[[-39 -75  -3]
 [-77  -1  30]
 [ 15 -78 -65]
 [-45 -67 -92]
 [ 85  57 -74]
 [-38 -86 -79]
 [-74 -46 -16]]
|
[[-77  -1  30]
 [-74 -46 -16]
 [-45 -67 -92]
 [-39 -75  -3]
 [-38 -86 -79]
 [ 15 -78 -65]
 [ 85  57 -74]]

[[ -4  31 -20  39   0 -27  43 -66   9  47]
 [-28  58  -7  13  49  19  31 -85  -6  35]
 [ 45   9 -41  -3 -14 -75 -18 -12 -21 -18]
 [ 40  48 -63 -11  18 -54 -13 -74 -41  -3]
 [-22 -34  39  52 -24  11  52  43  49  44]
 [  7  44 -32  18  18 -31  26 -67  -6  26]
 [-30 -49  59  51 -32  24  57  56  60  45]
 [ 32 -45   2 -32 -26 -12 -37  54 -19 -43]]
|
[[-30 -49  59  51 -32  24  57  56  60  45]
 [-28  58  -7  13  49  19  31 -85  -6  35]
 [-22 -34  39  52 -24  11  52  43  49  44]
 [ -4  31 -20  39   0 -27  43 -66   9  47]
 [  7  44 -32  18  18 -31  26 -67  -6  26]
 [ 32 -45   2 -32 -26 -12 -37  54 -19 -43]
 [ 40  48 -63 -11  18 -54 -13 -74 -41  -3]
 [ 45   9 -41  -3 -14 -75 -18 -12 -21 -18]]

[[-58 -26]
 [ 60  13]
 [-64 -16]
 [ 42  41]
 [ 62  11]
 [ 57  32]
 [ 33  23]
 [ 88  22]
 [ 65  35]]
|
[[-64 -16]
 [-58 -26]
 [ 33  23]
 [ 42  41]
 [ 57  32]
 [ 60  13]
 [ 62  11]
 [ 65  35]
 [ 88  22]]

[[ -7 -16  20  -3   7 -14 -19  -4 -15 -19   2]
 [ 55  -2  -9 -63 -14  19 -40  -3  41 -14  -9]
 [ 86  20  11 -88 -19 -20   5   1   2  -3  28]
 [ 29  25   7 -67  18  14  31  -9 -14  -7  18]]
|
[[ -7 -16  20  -3   7 -14 -19  -4 -15 -19   2]
 [ 29  25   7 -67  18  14  31  -9 -14  -7  18]
 [ 55  -2  -9 -63 -14  19 -40  -3  41 -14  -9]
 [ 86  20  11 -88 -19 -20   5   1   2  -3  28]]

[[-85  19 -19  15 -20  -7 -12  -2]
 [  4 -19  -3  17   8 -60 -31 -29]
 [ -7  12 -18  44 -74  19 -16 -23]
 [ 61 -52   4 -51  -9  36  16  19]]
|
[[-85  19 -19  15 -20  -7 -12  -2]
 [ -7  12 -18  44 -74  19 -16 -23]
 [  4 -19  -3  17   8 -60 -31 -29]
 [ 61 -52   4 -51  -9  36  16  19]]

[[ 19 -32  16 -10]
 [ 23 -63  15  16]
 [ 10  71 -32 -11]
 [ 58   6 -37  25]
 [ -8  70 -23 -17]]
|
[[ -8  70 -23 -17]
 [ 10  71 -32 -11]
 [ 19 -32  16 -10]
 [ 23 -63  15  16]
 [ 58   6 -37  25]]

[[ 58 -61  62 -57  45 -65  53 -65]
 [ 71  37  25 -12  16 -37 -44 -79]
 [ 36  70 -32  -9  -3  17 -66 -47]
 [ 20 -47  29 -60  50 -11  33 -24]
 [ 73 -25 -24 -82  70  36  17 -55]]
|
[[ 20 -47  29 -60  50 -11  33 -24]
 [ 36  70 -32  -9  -3  17 -66 -47]
 [ 58 -61  62 -57  45 -65  53 -65]
 [ 71  37  25 -12  16 -37 -44 -79]
 [ 73 -25 -24 -82  70  36  17 -55]]

[[ 26   2  20  18  -4  -8   4   1 -19 -17]
 [ 23  15  11  73 -21 -10   1 -20 -28  -9]
 [  5  -9  13  62 -18  13  10 -20   4   2]
 [ 56  44  20 -86  41 -41   0  60 -43 -30]]
|
[[  5  -9  13  62 -18  13  10 -20   4   2]
 [ 23  15  11  73 -21 -10   1 -20 -28  -9]
 [ 26   2  20  18  -4  -8   4   1 -19 -17]
 [ 56  44  20 -86  41 -41   0  60 -43 -30]]

[[ 39 -22  31 -47  57  66]
 [-19 -34  26  -2   7  23]
 [-22 -13  29  28 -11   5]
 [ 21 -24  25 -36  42  50]
 [ 16 -14  37 -14  23  38]
 [ 30  38  37  27  -1   9]
 [-24 -31 -38 -17  11  -3]
 [ 20   5 -35 -31  24   3]
 [-42 -30   0  14 -12  -7]
 [-11  14 -27  20 -16 -28]
 [ -5   2  31  24  -9   6]
 [-21 -12  30  27 -11   5]]
|
[[-42 -30   0  14 -12  -7]
 [-24 -31 -38 -17  11  -3]
 [-22 -13  29  28 -11   5]
 [-21 -12  30  27 -11   5]
 [-19 -34  26  -2   7  23]
 [-11  14 -27  20 -16 -28]
 [ -5   2  31  24  -9   6]
 [ 16 -14  37 -14  23  38]
 [ 20   5 -35 -31  24   3]
 [ 21 -24  25 -36  42  50]
 [ 30  38  37  27  -1   9]
 [ 39 -22  31 -47  57  66]]
